In the data rows, the value 128 means zero.
Every row has a hidden score. How much higher is the second row's score than the first row's in each pair? 20 means about the same, 40 much higher and 0 much lower. The score is a weighted sum of the row's numbers plus the product of two more (or one squared), each taken from its middle value.
[ 89 129 161 109 106  98 149 173  57  90 139 152 146 108  82 103 103 155
 168 136 141 135]
[120  73 144 146 147 120 111 107 119 112 154 126 143 119 155  85 149 151
 119 140  67 107] >> 21
[202  65 162 125 127  63 104 109 123 165  91 122 118 120 156 183  77 103
 136 167 102 176]
[156 122 171 135  99 140 146  90 155 154 147  78 131 146 126 178 150 149
 173 157 180 164] >> 15
[112 158 113 139 121 175 140  71 147 134 172  74 145 145 116 125 145 146
 181  98 176 156]
[129 134 113 166 105 117 169 124 155 119 156 144 162 102  90 149 153 144
 171 126 151 128] >> 19
[137 111 113 121 119 104 119 132 119 134 101 132  83 168 144 155 160  85
 127  77 146 113]
[121 123 112 113 117 130 175 130 185 158 162 105 175 142 111 151 129 164
 122 125 135 172] >> 15
[ 57 160 124 143 142 142 157 199  88  69 152 179 123 137 108  72 128 149
 102 138  92  73]
[144  88 178 124 164  73  65 125  90 122 110 118 130 141 162  82 142 103
 128 149 114  79] >> 20
[127  81 159 110 136 141  90 129 158 117 135 133 120 100 132 106 185 153
  61 144  62  96]
[129 131 100 142 128 160 137  83 169 133 137 119 159 158 181 152 119 116
 150 108 145 133] >> 31
[148 117 170  93 119 149 164  89 164 153 153 112 157 149 145 173 151 141
 117 158 143 154]
[151 128 139  75 120 155 130  77 149 173 129  81 157 129 117 149 142 155
 124 132 149 157] >> 18
[ 76 123 118 131 137 115 152 138  95  57 140 172 110 123  43 139 120 115
 131  97  78  95]
[ 73 183 108 184 113 200 179 130 171 122 205  98 174 124 137  96 112 196
 195 144 187 156] >> 14
[123 154  90 100 123 115 145 129 122 128 157 159 158 112 100 153  97 141
 113 116 119 160]
[106  91 186  87  91 140 140 154  89 105 124 125  91  94 130 110 141 164
 102 171 107 112] >> 17
[120 130 116 102 125 152 164 101 167 142 169  99 189 130 133 130 111 164
 135 124 155 172]
[102 159 125 135 123 146 139 145 115  90 163 172  95 116 109 132 165 137
 107 118 108 114] >> 18
[125 134 133 125 136 144 150 100 173 137 166 103 143 174 132 154 167 126
 125 125 147 132]
[114 117  45 165 135 155 151 110 166 107 134 158  93 133 128 195  91 108
 119  59  91 152] >> 21
[127 101 139 111 145 124 121 107 129 117 127 143 119 152 160 141 165  99
  83 125  99 103]
[161 108  98 124 102  58 136 145 128 157 129 144 123  98 108 183  91 103
 163  95 146 179] >> 15
[103 196 102 114 114 189 125 144 143 119 123 143  82 133 131 174  66 100
 115 128 149 147]
[123 132 151 141 105 132 131 184  94  81 108 218  65 136 161 152 136 112
 103 155  85  87] >> 33
[145 134 158  84 160 150 109 105 125 143 109 141 160 125 137 130 131 139
  73 170 103 121]
[118 119  90 186 152 109 125 131 143 111 131 140 125 170 146 139 110  83
 156  96 115 141] >> 17
[132 101  95 129 103 111 170 135 162 143 132 128 148 115 100 153 146 157
 126 101 129 149]
[147  92 152 125 150 120 116 114 128 147  97 132 103 153 188 144 117  92
 101 151  91 106] >> 22
[ 81 201  69 130 122 165 156  96 117 127 160 127 139  92  72 120  96 118
 164  74 146 164]
[ 88 162 153 138 154 218 131 107 176 100 170 132 117 160 157 136 157 118
  92 162 100 102] >> 15
[ 59 113 123 124 128 116 157 183  81  71 117 142 121 133  71  91 105 134
 142 107 120  95]
[ 97 179 115 191 148 167 140  93 161 103 203 104 128 177 129 134 162 104
 174 102 148 133] >> 10
[ 83 112 135  98 151 127 166 125  68 102 110 164 115 133  92 107 142 114
  94 108  76  81]
[109 204  55 160  85 150 175 145 133 152 158 136 133  85  89 168  47 145
 199  85 184 228] >> 13
[124  64 134 119 108 132 159  99 132 119 126 116  98  92 113 101 163 149
 118 100  79 107]
[188 157 115 121 148  71  93 153 144 197  89 122 175 107 126 100 118 119
 104 158 140 138] >> 20
[ 72 154 124 169 128 126 158 202  92  56 145 175 111 146 102  94 140 141
 134 126 126  83]
[ 58 166  82 144 113 187 194  72 185 126 218  93 169 124  87 132 135 145
 178  70 136 174] >> 17
[128 161 137 171 127 173 171 128 178 147 161 111 140 141 136 145 148 157
 148 158 155 145]
[119  88 157  97 139  69 132 176  56 106  92 169 133 110  89 113  94 134
 106 145  86 126] >> 38
[149 118 103 158 154  87  98 110 139 124  99 132 107 163 121 169 107  47
 149  94 114 139]
[130  70 138 110 139  89 105 130 111 103 117 132 101 135 121  95 157 115
 107  99  83  98] >> 24
[127 146 128 144 107 128 173 118 169 145 168  97 181 118 108 159 107 142
 192 128 191 196]
[149 129 196 118 120 135  90 148 113 130 118 109 146  91 134 124  78 174
 154 212 152 144] >> 23
[118  94 148  87 119 107 127 158  85 116 118 144 107 119 121 101 155 136
  68 137  81 110]
[150 147 107 207 131 113 112 187 129 123  99 193  78 125 152 158 136  97
 129 129 125 126] >> 11
[108 148 127 136 128 182 158  86 155 148 180 110 171 109 141 118 125 176
 152 131 140 159]
[130  93 173 100 118 124 110 120 120 125 122 128 136 100 136 123 135 136
 110 158  96  98] >> 22
[194 114 130 111 136  59  72 101 113 196 101  91 162 112 133 101 130 122
 132 120 138 161]
[152 110 171 125  94  91 140 168  83 122  99 134 102 113 112 133 154 150
 134 161 157 138] >> 18
[197 111 168  78 117 109  53  81 125 186  57  84 129  89 123 120 135 116
 112 147 132 139]
[103 108 160 116 130  96 151 166  59  94 106 166 123 112  81 121 113 134
 137 141 105 113] >> 27
[143 127 155 160 102 126 147 139 165 125 159 101 151 145 124 171 119 155
 183 159 186 183]
[ 95  91 163 119 156 110 114 156  60  67 103 180  88 147 111 115 138 115
  89 125  61  69] >> 25
[145 139 140 156 146 157 166 155 185 148 124 142 138 182 175 147 196 155
  77 165 139 100]
[ 90 150  94 148 120 155 175 119 181 129 193 108 176 149 104 139 130 146
 151 104 149 173] >> 20
[173 149 162 147 152  74  50 150 122 145 111 127 148 129 161  95 111  97
 138 168 152 122]
[113  96 112 147 134 116 106 127 116  91 120 110  97 115  97  85 140 109
 142  84  99 121] >> 14
[190  84 153  84 101  96 121 130 119 185  85 151 101  75 137 188 117 128
  95 156  89 166]
[ 89 164  45 195 136 177 186  91 146 129 171 139 102 144 129 162 109 127
 162  69 119 149] >> 26
[109 147 121 144 141 161 125 135 155 113 166  91 147 179 153 107 134 147
 144 134 177 131]
[133 141 154 109 118 144 140 106 113 167 128  82 179  86 115 107  78 177
 166 166 166 176] >> 31
[136 110 155 120 145  83  94 154 117  99 119 161 144 152 145 127 154 100
 120 135 137  82]
[153 168 132 140 136 113 120 198 111 143  98 179 126 131 140 129 115 147
 101 178 150 124] >> 3
[149 129 147 158 143 164  77 114 154 118 107 113 100 194 215 144 140 103
 129 150 147  78]
[162  87 176 126 123 117 129 126  87 154  80 130  96  94 140  91 173 148
 125 149 103 116] >> 9
[147 103 111 161 150 111 103 120 141 141  89 128  95 149 148 148 115  85
 117 114  91 119]
[175 129 155 121 135 111 105 123 143 172 101 118 144 116 162 103 142 136
  99 176 132 110] >> 23
[160 109 130  89 108 167 132  69 173 169  99  96 141 141 167 168 130 133
 119 130 135 120]
[ 88 166  56 150 115 178 135 130 137 120 104 117  86 122  96 100 134 132
 119  53 143 113] >> 7
[152  97 119 142 168 130 118  95 136 143  71 162  91 174 184 149 162  70
  69 116  66  97]
[127 117 163  99 126 164 152 139 174 155 122 101 134 165 162 135 164 164
  90 171 136 109] >> 21
[102 169 127 148 122 117 113 115  63  77 153 175  73 155 126 139 127  47
 172  79 111 106]
[130 137 136 137 114 153 184  85 156 176 166  90 152 137 140 139 167 168
 151 133 149 159] >> 20
[ 76 118 125 141 145 128 155 147  68  86 102 154  94 157 104  89 159 121
 117  95 106  67]
[ 82 121 167  96 104 123 152 156  58 101 133 119 130 117  90  83 108 160
 160 135 138 113] >> 23
[ 90  92 106 156 128 137 125  80 119  88 143 107  75 135 109  81 189 116
 142  47  78  91]
[145  83 191  93 118 112 118 144  88 156  94 113 115  67 133  74 121 162
 123 180  98 124] >> 26
[165 116 173 121 106 127 150 107 167 150 142 113 153 122 122 188 134 156
 147 170 152 179]
[155 131 175  99 121 137 156  99 161 173 144  97 161 126 138 162 133 144
 137 176 162 157] >> 17
[172 137 155 112  69  95 126 138 100 156 103 126 141  73  97 166 108 153
 189 152 194 173]
[149 136 129 115 127 162 116 121 175 151 105 123 154 132 169 158  98 118
 127 163 142 120] >> 29
[170 148 113 112 120 146 112  59 154 175 100  93 154 134 126 177 111  92
 178 106 171 155]
[166 131 166 122 128 124 150  95 144 183 142 100 157 139 144 158 147 142
 140 158 155 169] >> 20
[148 142  72 164 156 128  68 108 155 180 106  61 167  72 125  58  93 165
 150 112 181 148]
[145  50 125 112 153 114 119 117 144 133  88 153 136 123 141 102 186 141
  49 116  50  83] >> 8
[124 179 125 135 139 186 135  88 146 160 148 114 161  98 116 122 123 147
 149 140 138 165]
[140  95 157 104 123 110 101 126 130 111 116 137 135 127 113 142 148 118
 113 139 117  98] >> 22
[162 109 162 100 127 115 114 113 108 174 103 117 135 117 147 134 136 130
 104 167 114 143]
[192 138 152 118 140  95  86 144 129 195  67 112 159  91 157  92 108 137
 107 192 143 143] >> 18
[117  97 106 115 100 106 150 133 139 133 124 116 179  85  81 118 110 146
 158  99 145 159]
[109 141 103 104  99 137 162 139 124 142 141 121 149  78 105 125  69 167
 141 119 149 171] >> 21
[149 112 160 138 122 123  91 124  83 119  99 131  89 143 174 133 159 115
 131 139 150 109]
[116 154 125 161 139 144 133  79 159 119 183  86 128 189 127 149 170  99
 170  92 168 138] >> 12
[120 136 101 106 116 153 131 135 149  89 136 170 132 144 128 160 150 119
  72 124 113 112]
[108 153 126 116 121 174 163 119 159 155 179  89 179 120 132 113 114 183
 153 150 162 158] >> 19
[162 160 113 161 130 144 124 112 174 136 122 127 151 177 164 174 128 100
 166 136 184 118]
[137  70 156  80 130  86 104 143 107 116  94 122  99 130 116 100 155 128
  99 117  92 102] >> 21
[109 107 152  94 129 113 134 121  63  96 119 149 111 136  97 115 147 121
 106 108  96 103]
[ 81 113 126 135 163  85 127 183  74  67 124 199 125 126  86 111  99 111
 107 110  67  97] >> 22
[148 137  76 165 117 119 204 133 146 164 134 172 149  97 129 200  73 150
 158 122 143 198]
[ 88 151  91 166 122 147 149 100 169 111 201  90 146 173 108 137 152 130
 180  70 157 158] >> 14
[ 95 136 125 165 122 122 143 163 164 107 189  93 162 185 147 120 106 144
 183 125 194 163]
[111 153 103 142 108 145 149 152 104  98  87 200  59 144 128 137 172  95
 107  86  96  80] >> 21
[125  93 158 121 136 126  87 170 153 105 118 115 124 133 142  94 177 148
  80 161 120  91]
[188  64 182  95 163  63  79 144 119 161  85 127 114 156 203 151  81  90
  74 197  78 120] >> 18
[209 127 166  78 140  70  43  93 106 197  80  82 151  84 125 110  87  92
 124 164 135 161]
[132 142 132 149 113 123 149 147  97  90 109 226  83 117 142 165 133  88
 119 126  93 115] >> 30
[155  90 180  86 117  89 115 121 113 176 136  79 168 102 123  94 170 170
 138 156 145 147]
[ 85 183  70 144 122 154 126 160 137 102 136 140 115 101  83 117  86 130
 136  94 146 125] >> 11
[157  72 185  78 116 106 106 111 131 146 131 102 155  82 127 122 154 158
 105 170 108 150]
[153 126 174 109 107 122 137  96 141 163 143  66 145 153 127 159 140 141
 173 145 181 165] >> 12
[ 85 133 118 118 117 155 133 189 116 105 104 152  93  93  92  86 152 146
  71 128  77  94]
[139 145 145 143 129 132 114 113 133 138 168  87 156 145 144 125 119 155
 183 139 181 159] >> 20
[175 107  81 104 143 109  83  68 164 191 105  35 177  90 118  85 106 158
 130 101 188 152]
[141 124 128 129 104 119 149 150 134 144 118 173 110 104 135 175 129 120
 124 134 118 147] >> 13
[124 139 145 148 107 103 132 156  74 111 121 131 102 112  98 106 147 125
 159 128 151 132]
[176  93 133 113 107 134 119  73 164 149 130  96 147 150 171 186 108 127
 152 131 148 148] >> 20
[101 189  90 156 136 151 134 128 116 103 152 146 111 145 121 120 125 114
 141  95 153 117]
[135 152 134 172 135 134 157 119 175 126 172 114 137 191 147 157 176 135
 144 132 166 126] >> 18
[125 141 107 113  77 123 138 160 132 125 132 110 145  95  99 131 100 153
 168 117 186 152]
[105 103 170  87 122 103 109 174  82  87 130 131 100 148 132  98 148 128
  90 154 114  88] >> 23
[104  80 149  83 146 135 169 150  76 125  84 181 115 105 119 103 132 155
  38 148  30  88]
[ 96 118 133 109 152 126 124 136  70  80 122 180 109 135 101 104 149 121
  74 104  56 104] >> 15
[128 139 127 137 113 117 115 145 117 131 139 141 101 109 132 153  95 101
 154 130 130 150]
[149 160 114 147 140 120 110  98 157 123 146 138 172 160 144 182  97  79
 190 113 179 145] >> 36
[ 97 123 108 101 113 163 181  87 183 143 171  89 159 155 107 147 164 157
 126  91 137 150]
[143 102 129 142 119 123 137 120 149 109 114 165 120 142 126 159 206 128
 103 120 109  79] >> 23
[111 133  93  89  90 145 166 124 133 142 149 123 144 113 113 123 140 164
 108 106 123 128]
[112 162 128 147 131 162 158 146 175 121 172 123 172 135 139 132 123 165
 146 157 171 135] >> 19
[146 137 127 119 107 149 166  74 166 167 156 118 187 126 167 166 105 143
 174 140 159 153]
[146 127 147  91 156 103 110 106 113 152 134 107 174 127 130 119  95 134
 119 144 132 147] >> 18
[128 149 126 153 107 145 161 121 191 102 161 109 153 163  94 195 141 128
 181 127 201 159]
[150  92 130 125 143  98 124  88 139 150 125 112 113 142 147 157 104  81
 128 120  93 134] >> 15
[113 138 136 103 130 186 192 107 187 156 162 123 167 130 130 150 146 162
  92 164 112 145]
[155 126  68 176 175 134  52 125 192 136  95  71 124 125 158  73 128 131
 101 102 175  77] >> 19
[152 120  89 151 118  82 156 139 149 136 114 162 101 152 138 181 164  94
 126  79 146 126]
[127 120 136 115 102 138 179  80 162 162 189  75 167 149 124 155 149 166
 153 129 145 178] >> 15
[171 118 145  71 133  83  67 117 143 163 113  88 165 100 120 107  85 114
 105 157 117 146]
[100 117 182  95 126 140 153 200  75 111 101 161 110 137 147  76 150 185
  65 192  94  56] >> 23
[152 128 148 130 124 135 124  78 120 176 154  89 177 136 201 133  82 132
 190 154 165 171]
[120 153 132 132  94 136 159 147  81 128 108 172  82 121 125 130 134 115
 143 121 114 112] >> 14
[136 161 147 150 156 150 133  94 157 125 168 133 130 189 149 160 188  97
 118 138 135 120]
[ 96 106 164  87 129 117 142 189  87  70 117 193 134 103  91 131 105 152
  83 162  82 109] >> 33
[138 142 104 113 152 115  82 120 143 173 128 110 174  84 134  68  90 125
  90 136  80 154]
[124 117 134  99 140 147 117 123 141 126 136 121 167 105 129 123  85 160
  95 155 103 150] >> 22
[ 96 120 137 155 161  95 144 170  76  79 123 184 103 148 107 110 140 115
 109 121  80  76]
[ 99 128 130 125 130 156 153 109 188  94 196 130 160 151 130 170 121 122
 124 133 122 159] >> 23
[108 173 155 167 135 134 151 145  63  94 112 184 108 103  92 118 153 127
 159 135 131 100]
[168 112  82 120 127 155 151  84 198 163  92 144 149 154 162 184 173 127
  86  98 115 111] >> 26
[ 63 145 154 127 133 149 147 159  58  85 155 143 114 129 120  65 124 151
 127 146 101  89]
[120 146 139 106 135 178 109  89 142 145 154  75 145 130 137 114 117 149
 135 143 141 149] >> 9
[ 92 156 124 150 123 187 162  99 183 132 168  93 132 131 134 132 130 133
 145 118 148 136]
[150 157 116 109 106 118 171 129 104 181 114 153 165  65 112 136  83 161
 139 136 156 186] >> 29
[160  50 159  83 137  88 105 142 131 148  92 113 148 104 127 104 133 154
  86 161  81 107]
[ 42 152 122 145 123 141 157 191  90  61 160 167 132 111  87  75 109 158
 138 125 103 100] >> 21
[150  88 173 140 114  94 104 133  95 106 111 130 105  88 108 114 127 123
 172 140 126 142]
[142  93 171 130 151 123  69 148 137 115 119  98 104 160 168  85 203 134
  77 159 115  69] >> 19
[ 63 106 127 133 155 115 145 197  76  69 133 187 118 144 118  80 125 140
  83 126  58  80]
[162  52 169  97 145  84  94 131 113 139  80 104 131 134 158  90 157 135
  94 152 109  79] >> 14
[105 154 138 131 121 176 169  93 173 139 175  92 143 160 130 142 159 142
 143 135 152 138]
[171 118 137 205 155 100  95 143 134 130  82 156  93 151 173 160 122  83
 139 154 112 126] >> 23
[123 139 123 141 116 121 112 176 111 114 128 124 130 110 134 119  87 127
 153 148 161 149]
[107 168  85 123 144 162 131 129 121 130 121 155 110 127 124 111 131 121
  77 101 102 107] >> 19
[ 73 117 155 124 127 133 120 194  80  59 121 142  90 156 122  76 134 147
 108 134 114  67]
[ 95 122 144  97 122 182 128 113 151 132 162  84 160 128 155  99 106 171
 136 137 145 146] >> 23
[111 139  67 143 123 149 178 101 159 134 146 130 126 110 111 189  58 115
 165  92 146 177]
[147 112 107 141  89 105 142 175 121 147 114 103 122 111 129 125 118 171
 152 137 171 153] >> 28
[150 139 113 157 134 132 158 127 132 145 107 136  92 157 165 187 102 113
 154 132 175 121]
[152 147 167 118  95  94  75 164  90 108 127 123 123 107 123 144  76 110
 190 163 195 150] >> 30
[152 136 134 147 111 116 146 145 132 156 123 160 102  97 143 163 122 120
 140 140 128 141]
[169  96 160  68 132 114  67  96 142 162  84  89 121 123 150 104 146 126
  70 146 103 101] >> 27
[142 162 140 136 127 132 165 100 164 169 149  95 158 141 121 150 144 128
 166 131 185 161]
[134 100 160 103 147 126 123 135 124 144 139 148 122 151 185 123 165 139
  56 177  72  94] >> 26
[128 120 102 124 122 112 114 177 136 110 117 148 115 137 134 132 134 134
  90 119 118 113]
[207  99 167  96 119  71  70 100 110 205  84  61 151 105 154  94 114 138
 128 160 149 157] >> 20
[130  74 132  86 129  99 119  89 105 142 107 105 105 116  99  84 172 120
 117  65  87 109]
[112  69 183  66 136 111 133 159  63  94 104 169 114 119 108 123 111 140
  74 169  50  99] >> 29
[ 94 173 109 104 130 139 107 145 122  91 151 149 133 146 122 116 135  94
 125 104 148  95]
[168 117 134 176 160  87  98  95 112 144 108 105  94 181 172 146 125  60
 157 124 130 125] >> 7
[186 110 180  64 162  94  56 129 132 162  85 128 146 128 182 105 126 105
  42 199  93  95]
[152 136 102 164 149 117 129 128 119 150  99 163 105 125 162 177  78  95
 149 113 141 161] >> 12
[125 164 104 133 139 165 150 112 164 146 158 107 168 144 126 128 133 151
 135 130 156 152]
[172 114 137  78 123  99  92  61 125 185 114  65 153 120 125 102 137 115
 124 114 134 138] >> 19
[100 145 163 117 131 128 150 173  63 111 113 160 106 143 106  88 164 153
 106 144 112  63]
[132 139 123 110 144 127 122 120 134 146 132  94 156 151 113 110 123 150
 122 131 150 125] >> 19
[166  63 169 101 142  72  91 104 109 142 109 118 142 108 132 112 144 131
 118 143  89 108]
[100 133  92 137 123 138 130 148 135  88 151 150 129 142 123 134 139 115
 120  94 132 122] >> 17
[ 90 162  80 115  99 123 154 123 111  99 170 125 127 119  47 138 139 120
 160  52 162 154]
[136 133 104 127 122 184 146  84 193 131 122 133 153 141 162 178 121 117
 129 127 141 127] >> 33
[ 65 143 128  96 130 141 144 187  98  66 140 180 133 102  63 110 101 141
  99 137  82 107]
[125 148 133 141 108  88 161 172  78 129 138 194 121 113 143 127  90 115
 151 132 112 141] >> 18
[108 211  44 185 100 178 169 152 151 144 121 147  95 110 115 158  82 139
 162  85 174 184]
[156  59 157 101 128  68 110 125 120 137 105 117 165 105 115 113 128 141
 136 136 120 130] >> 32
[165 139 113 135 146  77  83 124 137 168 119 103 153 142 144  87 144 119
 118 113 134 124]
[ 66 145  96 134 125 134 129 190 102  86 122 136 105 136  89  74 143 122
 102 102 114 107] >> 22
[126 162  90 135 126 151 135  99 121 135 119 156 105 103 108 139 136 129
 108  84 109 131]
[106 132 146 123 130 100 133 158  62  90 120 157 122 127  87 115 127 123
 137 124 126 116] >> 27
[149  82 196  55 145 116  93 166 126 163 105 100 157 119 162  79 158 160
  49 209  97 109]
[104  61 156 112 119  89 142 187  83  59 117 155 109 140  98 132 104 153
 108 151  89 101] >> 23
[190 140 147 122 155  88  64  94 115 171  94 100 145 133 148 107 143  87
 120 143 146 131]
[123 140 126 127  90 130 135 164  97 105  70 176  63  94 111 145 113  97
 139 107 124 117] >> 33
[186  57 155  94 134  96 147  93 119 194  96 150 152  94 168 172  92 129
  95 170  58 186]
[127 125 155 132  95 113 143 179 102 101 122 130 102 104 104 125 132 141
 131 168 146 120] >> 15
[124 103 127 141 127 116 142 108 108 128 132 126 111  94 107  89 155 129
 147  98  93 132]
[129 142 148 112 128 150 162  76 167 150 191 115 168 117 114 169 127 133
 139 145 120 172] >> 16
[114 154 112 161 115 148 168 101 175 132 182  89 162 154 107 153 134 136
 185 112 185 180]
[106 157 119 148  93 117 177 161  80 122 135 162 105 127 138 108 114 122
 178 113 147 133] >> 24
[132 138 135 139 121 152 169  73 148 164 162  92 154 147 134 140 163 145
 160 116 152 173]
[117  99 167  98 141 129 163 156  78  98  74 193 114 102  93 134 131 136
  76 168  72  94] >> 27
[149 143 130 148 142 129 100 123 148 138 137 116 151 190 205 137 119 106
 155 139 167 104]
[ 76 136 142 147 159 138 154 134  69  84 144 162  93 138 107  92 143 118
 110 130  66  70] >> 26
[115 188  96 115 126 173 124 144 117 153 119 143  88 136 152 149  88 111
  98 125 130 151]
[141 145 145 110 126 172 129 130 162 156  98 106 145 121 137 131 135 158
 118 155 163 136] >> 25
[106 129 153 120 122 130 144 136  62 109 113 159 110 106  98 104 138 148
 124 130  97 117]
[151 136 153 167 125 119 136 130 159 127 152 113 144 165 136 172 139 123
 166 150 183 167] >> 10
[152 132 143  92 149 118 112 102 124 169 145  92 170 166 148 121 146 147
 128 128 155 144]
[ 99 164  99 133  87 162 153 129 139 101 173 138 145  77  94 141  99 144
 165 121 155 152] >> 16
[116  94 144 152 150 116 105 185 153  60 130 163 107 208 179 120 200 118
  66 150 115  25]
[163 117 154  80 148 118  61 105 132 173 109 110 142 113 161  89 132 116
  66 165  76 108] >> 8
[161 114 181 120 112 151 171  82 167 142 157  95 142 164 158 182 169 145
 143 167 170 143]
[ 88 161 114 175 135 135  98 157  91  46 126 195  41 170 142 127 147  52
 130  69  88  68] >> 34
[ 78  99 143  87 124 139 100 207 106  72 104 128  76 154 128  76 157 136
  51 144  92  63]
[ 69 148 104 186 128 135 101 174 111  28 162 137  75 142  95 107 139  99
 140  99 112  97] >> 17
[158  84 155 139 148 100 112 108 131 121 109 128 123 134 137 114 174 119
 115 138 106  71]
[124 130 133  93  90 114 118 140 101 131 144 126 153  85 126 119  81 145
 151 138 148 164] >> 28
[115 115 159 105 122 116 154 152  66 117  96 148 105 142 117 101 166 151
  97 131 111  88]
[132 122 134 122 108 147 178 111 173 164 142  91 164 126 129 147 134 164
 147 132 166 176] >> 16
[137 102 114 138 159 108 135 105 131 150 124 142 128 129 157 140 102  93
 114 119  68 143]
[175  64 136 111 158  95 121 100 125 172  70 135 108 179 188 149 151  91
  69 127  77 119] >> 20
[152 139 126 139 102 108 125 154  89 112  62 196  56 125 114 164 156  88
 129  99 111 107]
[152 128 142 130 136  79 106 176  83 139 104 155 143 139 162 123 125 121
 137 144 159 143] >> 21
[168  92 108 160 164  85  80 134 140 127  49 145  79 196 153 163 157  53
  99  90 108  95]
[102 142  67 188 145 148 147 111 134 114 156 149 106 129 149 162  73 104
 162  82 120 165] >> 15
[161 127 114 128 133 143 136  71 149 172 129 120 166 166 191 149 130 120
 146 116 148 142]
[ 74 157  92  98  90 171 178 151 134 110 157 121 114 114  64 118 157 168
 112  87 136 121] >> 17
[122 106 156  84 127 115 125 158  76 115  96 146 103 138 120  98 173 129
  61 142  96  99]
[ 81 119 136 114 129 117 134 150  69  78 127 141 101 162  99  94 154 135
 117  94 108  85] >> 20
[141 144  76 212 134 162 157 121 134 149 103 140  67 155 173 165 136 134
 146 108 138 131]
[134 127 139 166 144 117 126 139 112 106 111 183 103 120 118 109 182 115
 122 124  88  99] >> 19
[141  85 153  80 115 121 114 103 132 139 124  90 113 132 135 149 136 117
 101 133 110 124]
[ 68 125 127 119 146 134 150 174  80  69 138 165 117 163 128  76 140 137
  87 122  95  76] >> 25
[208  62 187 131 110  76 104 106  94 130  54 137  73 116 117 153 190 116
 139 129 129 117]
[183 102 122 192 151  66 117 124 134 131 109 170 126 144 158 186  99  72
 149 138 114 167] >> 21
[ 80 121 129 112 123 109 147 152  90  63 148 143 109 154  83 112 137 133
 124  97 116  84]
[129 127 119 139 109 139 140 104 163 122 169  86 165 145 127 145 116 162
 180 120 191 179] >> 20
[157 133 137 121 116 141 170  75 173 160 162 122 158 124 105 190 152 141
 139 140 131 183]
[149 126  63 152 157 150  92  72 181 172 112  50 151  88 141  71 122 156
 121  90 169 121] >> 29
[ 59 175 117 138 133 169 133 171 102  70 191 171 121 127 127  93 130 132
 103 132 100 125]
[162 110 140  83 127 110  89  89 138 173 113  77 146 114 141  95 124 118
 109 134 125 122] >> 14
